Z: a few groups of rows, each row roughly a mix of its group's hidden directions:
Z (124 x 12):
106 -106 -57 -108 211 -362 -105 133 -107 -57 -352 152

292 13 -405 -59 -192 109 235 -85 -34 88 74 158

-120 105 61 258 -300 349 -63 176 -80 -174 155 -15

-175 -222 -5 -268 97 -151 5 323 17 60 -271 -196

379 27 -206 219 216 126 10 -295 64 -90 -28 -80

-155 -192 87 -70 182 304 310 -234 186 -27 131 -39

147 127 10 -67 206 -59 70 -23 439 76 -321 95

232 2 82 2 363 125 -153 -320 229 -128 -30 21

130 -105 365 77 40 -159 95 -147 207 -78 -53 -357

-24 74 -91 96 202 91 307 -34 -19 82 407 -250

78 -40 -362 27 117 -22 323 -69 -196 -68 -301 -89

140 -74 -126 215 -184 -124 193 165 -218 -58 -373 -114

-16 51 154 133 179 -211 -211 -185 -277 144 -300 129

-145 -144 5 -242 -195 387 -150 -165 -32 2 247 68

-358 -55 -139 -125 31 -80 272 -125 -18 -167 -335 -8

92 105 -511 12 256 59 -14 57 171 15 100 104

141 -217 182 -148 73 92 351 -191 163 25 53 -280

27 -339 -217 -59 -260 -115 -22 38 222 126 291 71

-264 -102 -275 153 -19 -2 82 201 -196 -161 336 26

41 257 -195 13 83 252 -18 -125 417 103 43 159

-134 -78 -49 -65 268 -14 -185 394 232 -213 -112 16

-40 89 118 82 -125 123 -108 -335 23 -317 -271 211

-41 352 137 333 -133 159 19 255 -75 -17 -148 111

200 85 -194 -101 216 246 -388 191 -75 -43 -26 -76

-42 51 -322 -282 -149 33 -253 181 -174 243 -84 2

54 -36 -58 379 -94 171 17 4 -12 -162 -295 -318

-3 62 197 -82 173 189 -50 254 63 -60 282 -367

-273 125 66 228 27 367 176 -43 18 -40 -98 -279

211 66 -113 108 -122 242 -353 190 -24 130 203 -195

159 -29 -180 125 -305 -5 -51 141 251 5 378 94

-75 177 -53 361 26 -13 58 -3 -464 33 113 12

83 -214 -68 -15 272 -40 -70 -63 227 318 164 -287

140 -141 305 -353 -166 -106 -11 -114 -99 100 -207 180

52 -61 295 -14 -323 105 132 -399 -63 -53 28 103

67 99 15 78 278 274 172 -31 -36 -323 171 -256

265 -73 -42 -37 304 102 -230 176 127 183 75 -288

-355 220 -105 163 144 91 173 -83 -9 -198 -293 -27

119 173 253 -9 -66 338 109 -218 -49 190 186 -210

173 192 -19 223 237 192 62 310 -80 19 -24 -294

364 -132 24 -25 -310 39 244 -39 159 -62 -48 -250

-187 135 -4 -197 464 -33 31 -4 -59 -293 -32 -61

-52 -15 282 346 134 -6 298 66 110 -38 194 -198

-227 190 278 68 307 -123 -52 -96 294 81 112 -88

59 -145 93 228 -162 -104 375 89 43 -177 113 -295

190 197 30 274 56 -1 289 -241 -108 -217 -105 198

-344 -50 67 292 267 122 -43 -226 69 -219 -36 -7

238 89 70 319 -90 -230 -226 142 1 -56 300 -80

-73 181 -305 -300 35 -141 190 223 -124 120 -74 -201

34 255 -142 -1 64 322 -94 289 -63 -135 271 -147

175 -101 -42 393 207 -81 177 -166 -16 -195 -111 -219

168 -151 -350 -18 -213 -6 -277 186 -194 -188 -1 10

60 347 334 -5 161 225 -73 -79 66 223 49 -154

-42 -35 -192 -326 379 113 -147 -158 79 152 7 159

172 -227 -177 -198 103 196 80 209 292 -207 59 147

30 -95 -67 -26 -192 -191 23 237 -223 118 -441 -29

-200 -92 323 29 -107 -20 4 -238 160 -51 -311 238

38 38 274 124 49 231 -244 -415 -39 -6 -145 -11

-112 264 62 128 -285 88 152 -120 -27 181 376 -20

-210 18 -203 -9 191 -69 -235 -335 -58 77 23 315

78 105 41 60 -500 -91 130 19 -104 245 -174 -65

92 -84 65 395 -204 154 -220 -70 48 82 -175 -265

-119 -166 225 99 94 16 127 328 151 -163 146 -313

-37 231 164 293 -229 177 19 -198 -39 -206 182 189

223 -284 122 12 193 128 -137 -101 -188 305 -216 27

255 156 164 284 -41 113 -13 -258 -117 -161 -143 256

140 253 -265 212 -36 109 124 -355 -116 47 105 156

68 392 66 52 129 -128 -99 199 -40 -219 286 -156

-114 86 -402 -148 71 -82 258 -235 -131 52 -182 116

267 169 -127 -67 104 54 -43 439 -73 183 -133 -136

-25 -81 -124 173 288 -332 -139 -185 -133 -139 256 -42

132 330 21 24 59 39 -237 148 131 -89 372 173

-56 -17 189 68 -243 287 413 -76 204 -11 27 4

291 40 77 5 -213 117 98 146 343 -84 -308 -45

246 154 -114 -54 -63 63 28 -143 -74 -338 228 320

312 -53 -281 -86 256 -204 81 -267 -17 136 -4 -117

-205 363 -55 32 -147 176 -83 -71 -140 263 224 152

179 -242 -49 -241 304 -78 47 -63 -227 50 -305 36

149 -368 -91 5 66 -201 -11 -1 81 131 -335 -240

-141 165 56 79 -123 147 -194 -413 83 155 189 190

367 -52 28 216 142 -71 -146 -34 -161 13 -299 236

130 39 -73 -126 -51 -74 27 -349 -44 -254 -129 387

-125 262 29 -33 -213 98 -66 -72 -85 74 405 276

-231 -171 -62 63 -113 -117 41 303 142 73 -392 -119

-125 300 17 139 255 36 -224 -156 -114 89 -175 292

-174 -245 243 -180 7 126 -170 -120 3 370 -137 85

-69 -34 -179 25 33 121 13 -425 39 -20 291 286

120 83 8 158 243 -40 101 -360 -246 -296 -62 67

-238 -231 301 210 47 -130 -137 -179 -120 113 -28 -247

-300 -160 205 -44 -148 179 178 -183 14 43 107 -334

-92 -122 -176 -365 16 111 -123 4 166 42 -177 358

-216 196 10 -170 -45 -162 -34 -148 108 -212 411 114

-163 303 183 323 -124 -60 -252 69 35 97 209 -78

-159 194 -89 -126 436 153 20 222 -44 -51 -76 -210

195 54 1 -114 -114 85 -362 377 -150 73 -163 -47

56 -81 -267 32 228 -61 87 444 33 -177 68 -155

72 20 150 25 -189 -212 29 372 -224 318 -10 65

120 168 147 68 174 201 -133 39 -224 279 178 -292

-32 66 -130 -96 -274 145 -334 -283 24 18 198 210

227 -175 -1 75 328 -125 223 230 64 42 -4 -290

170 406 -82 93 196 167 134 102 -78 -300 -65 -15

57 -43 32 174 18 76 -73 366 11 245 167 -367

-352 223 -211 -353 102 -76 84 68 90 -66 -67 126

165 -212 41 -100 -207 -174 382 81 142 -42 77 -258

-89 215 149 335 277 -48 122 278 111 -95 -21 -150

-349 120 357 37 173 164 116 252 -38 12 61 -3

-86 -91 -89 -192 22 -311 193 -144 -16 348 162 201

7 37 -113 106 -250 456 59 74 -123 -78 273 -60

-115 101 194 104 -166 413 -51 -62 92 -52 -229 253

154 -218 -40 -146 280 44 -195 167 217 81 139 -301

325 -184 32 226 -139 37 58 -183 -45 -199 -51 -332

127 242 137 -81 -74 103 -364 173 -123 274 99 158

-298 -27 -3 -111 -94 -140 142 -66 -104 -54 -475 100

-96 -166 -247 97 87 -347 47 -103 321 -155 -80 151

33 88 175 -159 -160 191 -396 -224 -215 136 73 8

185 -117 102 -81 467 149 10 -53 -50 -16 -74 -296

60 57 248 -118 -36 144 -259 194 24 345 243 -130

-1 -273 225 61 -51 -221 77 -235 -252 29 -267 -162

-51 236 -15 -37 198 291 -44 162 -49 -346 -244 -98

-248 -193 -88 -244 -47 -222 121 202 -74 70 -338 -74

-117 -62 72 -420 -28 343 219 -64 115 -36 125 -61

163 290 -97 -187 60 -237 -64 122 78 283 -217 192

282 145 300 -1 -209 -113 -40 -52 1 -267 -76 276

-36 -219 7 -264 -54 88 337 137 -247 69 -204 184

-27 -71 -16 -363 68 421 -72 36 -169 111 -72 176

one row of each group, then the others: which group is each in?
40 65 -69 5 -316 243 219 -226 -201 165 259 20 -> D
174 -82 -199 148 153 -7 258 -36 -49 -381 -256 13 -> N
163 40 -202 -72 -323 69 -226 338 -204 18 115 -7 -> L

79 -327 167 -65 -311 -210 -170 213 52 82 185 4 -> L
-222 7 -8 106 -64 -73 357 -269 -12 -302 -163 128 -> L
-2 -32 110 120 283 -345 11 84 16 -65 173 -368 -> D
201 -326 -388 -203 -37 184 -23 -98 30 -131 -19 34 -> D
-180 242 -415 140 200 -108 4 -47 37 -147 188 91 -> N
-78 -196 89 -113 184 -74 172 56 50 -399 105 -306 -> N
-240 27 160 -305 54 -128 -233 358 63 47 138 -13 -> D
33 -117 -321 -117 460 -77 -61 -47 -8 -124 81 165 -> N
21 -75 152 6 -329 143 85 96 286 -175 326 -102 -> N
258 7 -297 -265 364 47 -55 161 0 -7 -13 -122 -> L
-83 -87 38 -161 224 -465 -63 21 -144 100 -214 122 -> D
